name the system of each run
run 1, q_226 (11 x 18)
[[  0  -2  17 -14   6  12   5   5  11 -16   3 -14   0  -7   1  -7   9   2]
 [-13   4   6  -8  -8 -13  12   9   8   2   1  -3  -9 -11  -1 -12  -3  -9]
 [-10   0 -19  -6 -10  -7  -6   7  -1   9   1   0  -3  13   6  -9  -1  -4]
 [ -1  -5   0  -5   2  12 -21  -3   3  -2   8  -9   9  12  -1  -2   3  -3]
 [ -1   3   9  -2   7   8   3  -1   4  -4   4  -6   4  -6 -19  -4   0 -13]
 [ -3   2 -14 -13  -5   1  16   1  -1   5  -1   1  -8  -5  -7   1  -5  -5]
 [ -4 -11  -6  -8 -13  -1  -5  -6  -1   4   9  -2  -1   3   9  10   4   1]
 [  1  -1   7  10   0  -2  -9  -7  -4  -3   8  -3   3   2  -6   0  10 -16]
 [  6  14  -5  -5  10   3   5  -3 -10   1  -3  -3 -10   1  -9  -2  -3  -7]
 [  0  -2   3 -13  -1   2   2  -1  -5   7   9  -1  -3   3   1  10 -11  11]
 [  2 -11   6   7  -6  -7   4   2  -3  -3  12   6  11   3  -4   3   5  -8]]
run 2, q_665 (11 x 18)
[[ -5   0 -16  10  -2  -7   8  -1  14   6  -9   1  -1   2  13  -3   0   6]
 [ -7  13  -8  10  -3  -6 -11   3   6   0 -12   3   0  -3  10  -8   6  -2]
 [ -5  11  -1   4  10   4 -16   6   0   3 -11   5   5  -4  -5  -9  -7  -1]
 [  0  -2  -3   2  10  10  -9   0   6   4  -3   4  13  -2  -4   4 -11   8]
 [  6   1  -6   3  -3   7  -2  -9  12  -2  -3   3  11  -3   2  12  -1  -1]
 [  7   9  -4  -2  -3   2   0 -10   7  -1 -12  -2  -4  -7   1   6  -1  -8]
 [ -2   7   2  -1   1  -1  -9  -9  -3   7  -8  -3 -10  -6   3   4  -6   2]
 [  2   5   4   7   6   0 -11  -6  -8   3   2   5   2  -3   4   8  -2   4]
 [ 14   5   3   0   8   5  -2  -2  -5  -6  -3   5   5  -2   1   8  -2   2]
 [  8  -1   9  -2  -1   4   4  -5   4  -3 -11  -1  -1  -2  -2   7  -5   7]
 [  2   1   3   8  -6  -4   6  -9  -1   4  -6   3  -3  -3  -3   9   0   3]]
run 3, q_161 (11 x 18)
[[  8  -1  13   1  -5  -6   0  -1  -2  -8  15  13  12 -14  12  18   4   2]
 [  5  23  -6  13   6  -8   7  -5  -3   1  -1   5  -4  -5  -8  -2   2 -21]
 [  5  -2   6   4  14   4  -2  -9  -2   7 -18 -12 -12   8   0  -2 -14  13]
 [  3 -22  12   7  -3  -1   8   3  -4  -5   8   9  14  -3   0  11   4  15]
 [  9   7 -17   3   2  -2  12   4   1 -10  -3   8   4 -11  -4  -4  13 -24]
 [  7   7   5  -7   5  -5  -4  -6  10   4 -20 -16 -17   2  16  -5 -14   3]
 [ -8 -13  17  15  -9 -11   5   0  -2   5  11   8   6   4   8   9   1  24]
 [  0   8 -25  14   6   4   7   7  -6  -6  -2  16  12  -6 -11  -7  17 -14]
 [ 10   5   3 -12  10   7 -11   0  17   0 -29 -15  -8  -3   7  -8 -19  -1]
 [ -9 -18  24   6 -17 -11  13  -4  11   6  14   2   6  -1   6  14  -5  22]
 [ -4   9 -35  16  -2   1  12  -1  -9  -2   5  16   6  -3  -8   0  26 -16]]
run 4, q_428 (11 x 18)
[[-12   9   4   7   9   7  -3   4  -2  -1   1   0   3  -2 -12  -8   5   7]
 [  0   0  -7  -5  -2   8  10   5   5  -3   4   8  10  -3  -8   4   0   4]
 [  8  -4  -7 -10  -6   6  -3  -5   9  -2  -8  -4   3  -1   4   7  -4  -5]
 [ -6   3   5   4  -5  -4  -8 -10   5   3  -1  -7  -5  -4   4   1   5  -7]
 [ -4  12  -4   4   1  -4   3   0  -8   2  11   4  -1   2  -3   1   4  -4]
 [  8   7  -1  -7   9   8   0   1  -7  -1  -1   2   0   4  -2   4  -8   8]
 [  2  -7  15   2  -1   4  -4  -3   5  -2  -3  -2   6  -4  -4   5  -4   4]
 [  1  -7  -3   7  -4  -6   9  -2   2  -1   6   2   4  -1  -4   2   6 -12]
 [  3   0 -10  -5   6   1   5  -3  -4   1  -1  -7 -10   4   6   1   0   1]
 [ -6   1  13  -2  -1  -3  -7  -1  -1   2  -1  -2  -4  -4   8   2  -2  11]
 [  3   1   3   5  -2  -8   2   7  -3  -1   7  10   9   2  -5  -1  -2  -8]]
run 5, q_216 (11 x 18)
[[ 12   0   5   4  -6  -2   1 -12   5   1 -23  10  -1 -21   6  19  -9   6]
 [  4  -3   1  28   5 -15   1 -14   7  10  -4   6   3  -8   7  10  -7  -7]
 [  6  15  -5  23  15  -6  -1  -7  -8  -4   5   7   0  -4  12   6  12   0]
 [ 10  12  12   7   6   0  -3  -3  -9 -12 -13   8  -2 -13  12   9   8  17]
 [  8   2  15  14  -7 -13   8  -2   0  -1 -17  13   1 -13   0   9  -6   6]
 [ 12   5  -7  21   7 -15  10   0   0   1 -10  12   3  -3   5   1  -6  -8]
 [  7   1  -3  17  13  -4   0   0  -2  -7 -10   3   0  -2  19  -1   9  11]
 [ -4   6  11  15  -8 -10   5   0  -1  -6 -12   9  -3 -10  10   2  13  16]
 [  6  19  -3  12  -5 -13   7   3  -1   1 -19  16  -1  -9   1   1  -3  -1]
 [  9   1  -6  17  11  -3  -6   2   2   0 -20   9   8   0   9  -1  -6   9]
 [ -4  -5   3  24  -4  -7   3  -1   4  -5  -6  10  10  -4  10   4  14  13]]
run 6, q_889 (11 x 18)
[[-12   5   0   8  -3  -7  -3  20   8  -7  -9   9  11  -6   1 -19   7   1]
 [ -2   9  -8  -5  -2   4  -1  12  16   0 -16   2   9   4 -10 -15 -10  -2]
 [-11  -7  -6  -2  -9   9  -6  -1  19   5 -14  -6   5   5   0  -3  -4  13]
 [-14  -4 -13   4 -14   1  -6  -3  11   1  -3   2   7  -8   3   1  13  -5]
 [ -4  12 -12  -8  -3   5 -10  -2  -2   2 -11   2  -4 -11  -5  -1   0 -13]
 [ -5   2   9  -2  -3   4 -15  -8   2   8 -11  -1  -1  -6  -4   6 -10   8]
 [ -1  -2   1  14  -9  -2  -5 -10   5   4   6   8  14  -3  -4  13   3  -3]
 [ 15   9 -13  -4   2   7   0  -8  -4  -3  -6   5   1  -2  -4  10   1 -11]
 [  4  -7  10  -5   1   4  -1 -10  -4   1 -14  -6 -10  -8   2   9  -5  10]
 [ -4  -5   5  17  -7 -14   7  -6  -2   5   6   8   3  -7   2   9   3  -3]
 [ 14  18 -15   2   7  -3   1   0 -11   0  -4  10  -1   3   0   3  -3  -9]]
run 7, q_428 (11 x 18)
[[  6   7   3  -2   4  17  15  -7   5 -11  -8  -6  -2  -2 -13   4   9   8]
 [ -3  -8   2  -8 -15  -1   9  -9   2   3  -7   3  -5 -18   0  14   1   3]
 [  6  -2 -10   3  -5 -13  -4  -6  -2   8   7   6   1  -3  12  11  -5 -15]
 [  6  13   4   8  15  -2  -7  -7  -3   2   1  -9  -6  11   8  -2  -3   1]
 [ -4   7  19   9   2   1   5   0  -5  -4   0   2  -1   1  -8   0   4  17]
 [  8  -9  -4   0  -4  -1  14   7  -7  -3  -1  14   9  -4  -9   6  -1  -1]
 [ 10 -14  -9  -3   7   2   0  -4   6   2 -11  -6  -2  -2   7   3  -7  -5]
 [-11  -2  10  10  -4  -8  -3  -7  10   3   0  -9  -5  -2  12  -2   6   5]
 [ -1  12  -4   4  -5 -12   8   8  -8  -2   7  10   0   4   2  -3   6  -2]
 [ 11   5  -7  -8  11   6  -3   6  -9   0 -15   2  -3   5  -2  -3 -12   6]
 [ -9 -10  14   9   0   3 -10  -3   9   3  -9  -2   8  -7  -3   0  -3   9]]
run 8, q_889 (11 x 18)
[[  1   7  11   3 -19  -3   9  -6   7   1 -18  -4  -8  12  -9   1  -2  15]
 [ -4 -20 -15  15 -10  -7  -4   0  -6   7 -11   8   4  10  -1  -2   6   0]
 [  4  -1 -17   1  14   1  -7   5   0  -1 -10   5   3 -14  11  -4  -1 -10]
 [ -2  15  13  -1   3   2   1  -4  12  -2 -12  -3  -4 -15   4   2  -5  10]
 [ -4   7   5  13 -19  -6   5  -4   4   3  -6   8   5   6  -9   4   4   7]
 [  9  -4 -19   2  -4   1  -7   1  -7   1 -14   9   5   7  -3   1  -1  -7]
 [  4  -9   0  -1   9   4  -7  -4   6   0 -15  -4  -2 -13  10   2  -5   3]
 [ -8   7   6  14  -5  -7  10  -8  10   2  -1   4   1 -14   1   6   5   1]
 [  5  18 -13   2  -8  -2   3  -1  -7   2 -10  12  -2   5  -6   4   0  -1]
 [  8  -9   3  -2   0   2 -14  -1  -4   0 -21   1  -1   1   6   3  -8  10]
 [ -1 -10   6  19   0  -7   3  -6  11   0  -2   2   9 -11   3   4   4  -5]]
run 9, q_665 (11 x 18)
[[ -9 -14   4   8  -9  -3   2   1   1   2  -9   5   5  -8 -11  -1   4  -1]
 [ -1   0 -12   5  10  -7  12   2   0   7   6   4   1  -7  -2  -1  -6 -11]
 [  0   4  -6  -6   6  -1  -2   3   8   1  -1  -7  -4   7  16  -5  -5   8]
 [ -7   5   9   7 -11   1 -14  -1   6  -3  -4   0   6   4   2  -1   9   6]
 [  2   4  -6   3   4   5  -1   2  -8  -1  -3   7   6  -4 -18  -2   1 -12]
 [  2 -11  -7 -12   9   5   3   2   3   5  -3  -5  -1  -2   3   1 -14   3]
 [ -4  -2   7   6 -10  -4  -3  -8  14   1   6  -3   5   0  12   9   3   5]
 [  4  18  -6   4  -1   0   1  -4  -6  -4   0   4  -2   0  -7   0   9 -13]
 [  1  -4  -2 -15   9   6  -5   5  -8   2 -10  -6  -9  -1  -1  -6  -9   5]
 [ -6 -12  14   7  -5  -3  -6  -4   6   3   8   1   9  -2   6   9  -2  10]
 [ 11  12  -6   8   3  -1   9  -4  -3  -5   9   8   7   1  -8   6   7 -14]]
run 10, q_161 (11 x 18)
[[  6 -11 -25  11 -12 -16  21  -6   6  11 -10   2  -8  13  10   3  -3  -3]
 [  4  -9  -4  17  -1  -3 -17  -2   6  -8 -15  -4   4  11  23  -5  14   8]
 [-13   8  18  12   3  -4  -3  11   9 -11  -4   6   8 -18   8 -10  11  11]
 [-11  15 -13   5   4  -3  19   8   8   9  -7  10   0 -14  -7  -5 -10   4]
 [  7  -6 -15   3  -5   4  -2  -6  14  10 -19   2   6   9   2   8 -16  10]
 [ -1 -14   8  12 -15   2  -8 -10  17  -6  -4   0  15  -1   4  10  11   3]
 [-12  11  -5   8   0   2   5  -7   7  -6  -2  -1  -4 -21   2  -1  20  -8]
 [ -1  13  -6  -2  11   2  -3  -6   2   9 -12   0 -10 -12  13   6 -11  12]
 [  6  -4   8  14  -3  -3  -6  -6   4   5   1  13  15  -1   3  17 -11  13]
 [  4   3  -4  20   2   4   6  -8   6  -5  -4   6  12  -7 -15   3  12 -14]
 [  4   1   0  -2  10   8   5 -11   8  -3 -20 -13 -12 -11   3   1  -1   2]]
run 11, q_216 (11 x 18)
[[  6 -16  -6 -12  -8   9   0   2   8   3  -7  -6   6  16 -12  -2 -12  -3]
 [-11 -23 -11  -3  -3   4   2  -2   5   5  10 -10   2   6  -5  -5   7 -11]
 [-14   5 -10 -14   2   7   0   0   1   1  14 -10  -7  -4   1  -5   8  -6]
 [ -6   8   4 -19  -1  10 -11  -1   1   5   4  -9  -4   4  -3   1  -9   7]
 [ -2  -7   8  -6  -9   3  -9  -3   0   6   8  -2   7  11 -14   5  -9  -3]
 [  5  -7  -7  -8   3   7   1   0  -2  -2  13  -4   7   5 -12   0   1 -19]
 [ -1  -9  -1 -15  12  13   2   0   2  -4   8 -14  -3  -1  -1  -1   0  -2]
 [ -9  -8   9 -13  -5  -1   4  -3  -1   6  12  -9  -8   2  -2   3  -4   4]
 [  1   5  -3 -13  -5  -4  -3  -1  -6   6  11  -4  -6   8  -6  -1  -7 -15]
 [  4  -5   3 -12  12  10 -13   3  -3  -2   4 -11   2  10  -5  -7  -6  -6]
 [ -7 -14  12  -7  -1   5   3   5  -1  -2  13  -7   4   5 -10  -3   2   3]]
run 12, q_226 (11 x 18)
[[-17  -3   4   6   4  -2   2  13  17   6   7  -6   9   6 -11 -21  -7  -5]
 [ -4   6 -24 -12  -3  10   6  13  10  -4  -2   1   7   6  -4 -12   5  -4]
 [ -6  -9   1 -22 -13  12 -12  -3  14  -3  -3 -11   1  -5   5   3   2   0]
 [-16  -6   7  10  -8  -5  -4  -5   9   6   4  -5   1  -8 -12  -6   5 -18]
 [ -4  13 -29  -1   3   3   1  -2  -5   7  -4   3  -6   2  -7  -5   4 -12]
 [  2  -1  -2 -17  -2  14 -16 -11   0   3   7  -5   2   1   5  17  -6   7]
 [  0  -8  18  13  -5  -3   1  -8   1   1  10   4  10  -7 -18   7   2 -14]
 [  9   7 -22   3   4  -3  17  -1 -12   1 -11   6 -11   1  -9  -1   4 -12]
 [  2  -5  -2 -15  -1   7  -7 -12  -6   4   5  -9 -10   4  17  17  -3  18]
 [ -5  -4  28  18  -2 -10  -4  -4  -2  -2  19   5  11  -4  -6   5   6  -6]
 [ 15  16 -17   4   9  -7  13   9 -15  -4 -14   9  -7   3  -9 -11   0 -16]]

runs to name
run 13 (2 x 18)
[[ -8  17  -7  14 -20  -6 -17 -11   6  16   2   8   8  17  -7   7  -5  -3]
 [ 10  17 -12  11  10  15 -14  -9 -13  -9  -1   6   9  10  -7   6  16   1]]
	q_428
run 14 (2 x 18)
[[ -2  -4   4 -14  25  25   1  11  -3 -12   8  -3   9 -16  -8  -3   3  10]
 [ -4  -4  16 -18 -18  -2  18   6  14  -3  17  -1   5  -8  -4   6  -5   2]]
	q_889
run 15 (2 x 18)
[[ 13  18  -2 -23   5  -4  22  11   4  -7 -10  -5 -14  -8   0 -10 -10 -12]
 [-13 -12   3 -20 -22  -9   1   1   6  14   6  -9 -10  13  11   3 -13  18]]
	q_226
run 16 (2 x 18)
[[ 22 -13  -5  -1  15   0  13   2  -3  -6  10  -2   7  10  -3   2  -6 -14]
 [ 18   2  12  -5  -2  -5  10   0   1 -14  -5 -10  -6  13   5  -3   6  -3]]
	q_161
run 17 (2 x 18)
[[ -7  14   8 -26  -7   3  16   2   6  -2  18  -7  -9  -4   7   8  -3  14]
 [ -5  -1  11  -6 -23 -14  -7   0  -6   2  12  -6  -7  20   2  -2   7  -4]]
	q_889
run 18 (2 x 18)
[[  5  14   6  14  18   0  -8  -2  -6 -17  -4  -1  -2 -14  13  -4  21  -7]
 [  3  13  18   2   6   2  15   7  -7  -7 -13   6  -2 -11 -21  -4  -3   7]]
	q_889
run 19 (2 x 18)
[[  1   6  -9  10  10   0 -17  -2   2   7  10   5  12   7   9   4  -9   1]
 [  8  16  12   8   8   8  -1  -3   9 -12  -1  -5   7   6  -3  -2   6   5]]
	q_428
run 20 (2 x 18)
[[ 12  -5  -9  -8   7  11  -6   4  -8  -6   2   1   9  10  -5   0  -1  -4]
 [ -2 -20   8  -9  -2   7   3   1   6  -7   3  -9   3  -5   0   0   5   1]]
	q_216
run 21 (2 x 18)
[[ -2 -11   1 -26  -2   5   8  -5   5   1   0 -24 -21   3   6  -4  -3  -3]
 [-26  -8   7   6  -2 -12  -2  -4  -7  13  19 -10 -13   1   3  -5   8   1]]
	q_889
run 22 (2 x 18)
[[  8 -12  -4   0  -7   6  -5  -3   9   5  -7   5  15   3  -7  10 -12   1]
 [  3  -6  -3  10  -1   2  -5 -12   9  -5  -3  -7   4   0   4   3  12 -11]]
	q_428
run 23 (2 x 18)
[[ 15   6  -2 -15  -6   6  -5   7  -2 -16   3   7  11  -4   5   6   9  -8]
 [  7  -8  14  -9  -1   2   5  -5   6  -2 -11 -15  -9   0 -10  -4  -8 -11]]
	q_889
run 24 (2 x 18)
[[-16   4 -12   8  12  -2  -2  -5 -21   4  11  -2 -14 -10  -3  -7  22 -15]
 [ -4  14  -3 -15  21   8   6   7  -5   5  19   1  -2  -5   6   3 -12  16]]
	q_428
run 25 (2 x 18)
[[  9  13  -7  -7  -5  -8  -2  10  -8  -9 -14   3  -7   1   1 -11   5 -17]
 [-13   3  -4   0  11   4  -9   0  -7  14 -14  -5 -10  -2 -10 -10 -11   6]]
	q_428
run 26 (2 x 18)
[[ 11  -3  17  -6 -14 -11   5  -8  11  -3  14   1   5  -8  11  19  -9  -8]
 [  4   5   3  17 -15 -16   9  -4  -7   2  -9   2  -7  15 -10  -4   7 -10]]
	q_226
run 27 (2 x 18)
[[ -7   6  -8   8  -1  -4  13   0   2  -1   9   2  -1   1   3   0  12   1]
 [  2   9  -6 -12  -1   0  -3   9 -11  -3  -7   3  -7   3   2  -6   1   2]]
	q_889
run 28 (2 x 18)
[[ -4  17   7  -5   3   1  -5   5   6  -7  -2  -6  -3  -2   4 -10   3  -2]
 [ -8   4   5  -3  -2   6  -9   2  -4   6  -1   1   3   5 -13  -2  -5   8]]
	q_665
run 29 (2 x 18)
[[ -6   3   2  -2  18 -10   5  23 -13   3   6   1  -4   3  -5 -23  -8  -3]
 [ -3   3   8  -6  11   1  -1  17   9   0  12  -3  11  13   4 -11 -14  16]]
	q_889
run 30 (2 x 18)
[[ -6   1 -17   1  -9  -2 -11  -1 -10  16  -7  18   3  -2   4  13 -12  13]
 [  3  -7  -2  12   2   4 -21  -5   9   2   2   4  21   0  -5   4  -5 -14]]
	q_161
run 31 (2 x 18)
[[  2 -12  -7 -19  -3   2 -13   6  -4  -2  -7  -5  -5   1  19  -1  -2   6]
 [-10  -4  17   9   1  -9  -7  -3  11  -1   5  -8   0 -12   5  -8   6 -13]]
	q_889
run 32 (2 x 18)
[[ -3   2 -11   4  -9  -6   0  -1  17  11  -3   6   9   1   7   6 -14   4]
 [  0   5 -10  13  -3   2 -10 -12   8   1  -1  -3   6  11   6   4   9  -2]]
	q_216
run 33 (2 x 18)
[[  5  -1  -1  -1 -15 -11 -20  -3 -12  -3 -13  11  -4  -7  27  11   9   5]
 [ -1  14  21  17  -4  -9 -12  -3  13  -5 -15   3   6 -15  -2  -5   2 -12]]
	q_216
run 34 (2 x 18)
[[  7  -2  -6  -7  -8   8  14   0   8   3 -10   2   5   9 -13   5 -12   9]
 [ -1 -19 -11  -3 -13  -3   0  -5   7   4  -5  -3  -2   4  14   7   2   6]]
	q_889
run 35 (2 x 18)
[[ -4  -2 -18  -3   5   2  11  -4   6   7   0  -7  -7  -3  -3  -3  -1 -11]
 [-10   5  -1  -5  -5   2  -6  -7   5   6   4  -6  -5   4  13   5   0  14]]
	q_428
